In the data rows, 128 means zero.
Some points, one per row:
[124 135 143 125 130 130 134 121 120 142 123 140]
[148 165 141 106 123 153 156 164 104 152 127 158]
[131  65 100 148 139  90  55  48 110  69 135  57]
[106  53 111 123 123  79  70  46 123  57 156  77]
[132 154 129 107 116 151 161 138 146 167 111 168]
[128 158 135 119 120 149 152 190 111 174 123 145]
[118 247 148  93 106 157 125 162 188 255 148 147]
[ 97 151 133 154 126 158 142 155 111 169 107 168]
[169 169 161 126 120 152 160 210 138 189 116 124]
[105  69 120 136 135  66  77  35  98  37 179  77]
[146  41 135 141 141  69  64   0 108  72  99  79]
[104  32 109 155 114  98  37  93 140  66 153  80]
[143 168 160 126 111 134 175 159 148 191 148 149]
[116 134 125  86  93 113 183 168 166 167 103 140]
[103 212 140  79 133 137 201 200 148 170 121 151]
[141 163 162 114  86 150 172 158 135 177 113 161]
Then 10 other points, each followed by its number:
[143 154 177 131 130 153 161 195 132 149  99 149] 0
[126 163 108 112 101 162 178 176 169 164  88 159] 1
[118 180 170 147 126 153 176 155 146 169 115 147] 2
[145 182 156 121 112 141 171 152 133 162 145 178] 3
[123  75  98 184 153 115  73  73 137  88 162  90] 4
[125 165 123 103 127 129 140 134 111 131 128 132] 5
[107 156 124 131 144 136 160 123 120 135 117 135] 6
[105  60 124 133 162  80  42  44 119  43 156  84] 7
[139 194 157  90 117 169 143 181 147 165 123 143] 8
[117 142 131 105 135 188 161 169 123 126 108 198] 9
Which two of these numbered points are nearest to each point below, ignoring the direction in which the first points spread most? Their numbers follow each, nearest first.
[125 196 140  89 141 152 154 161 131 164 109 134] > 5 8
[126 122 153 127 154 117 130 146  97 135  80 163] > 0 6
[106  47  89 191 162  95  72  45  82  71 116  99] > 6 4
[128 190 155  81 110 157 139 143 153 149 136 167] > 8 7
[132 171 129 107 113 143 171 141 115 176  69 168] > 6 5
[150 195 104 136  84 154 213 186 145 215 172 124] > 4 3
[165 170 143  83 105 158 160 140 149 168 102 158] > 8 5
[159 136  97 117 141 154 155 201 148 145 152 133] > 4 1
[112  65 163 194 128  76 100 108 118 112 178 101] > 2 4
[132 137 122 115 116 138 147 160 132 154 128 145] > 5 1
[ 97 157 101  88 102 175 191 192 149 119  39 128] > 1 9
[116  39 115 151 165  83  46  55 105  68 141  90] > 7 4
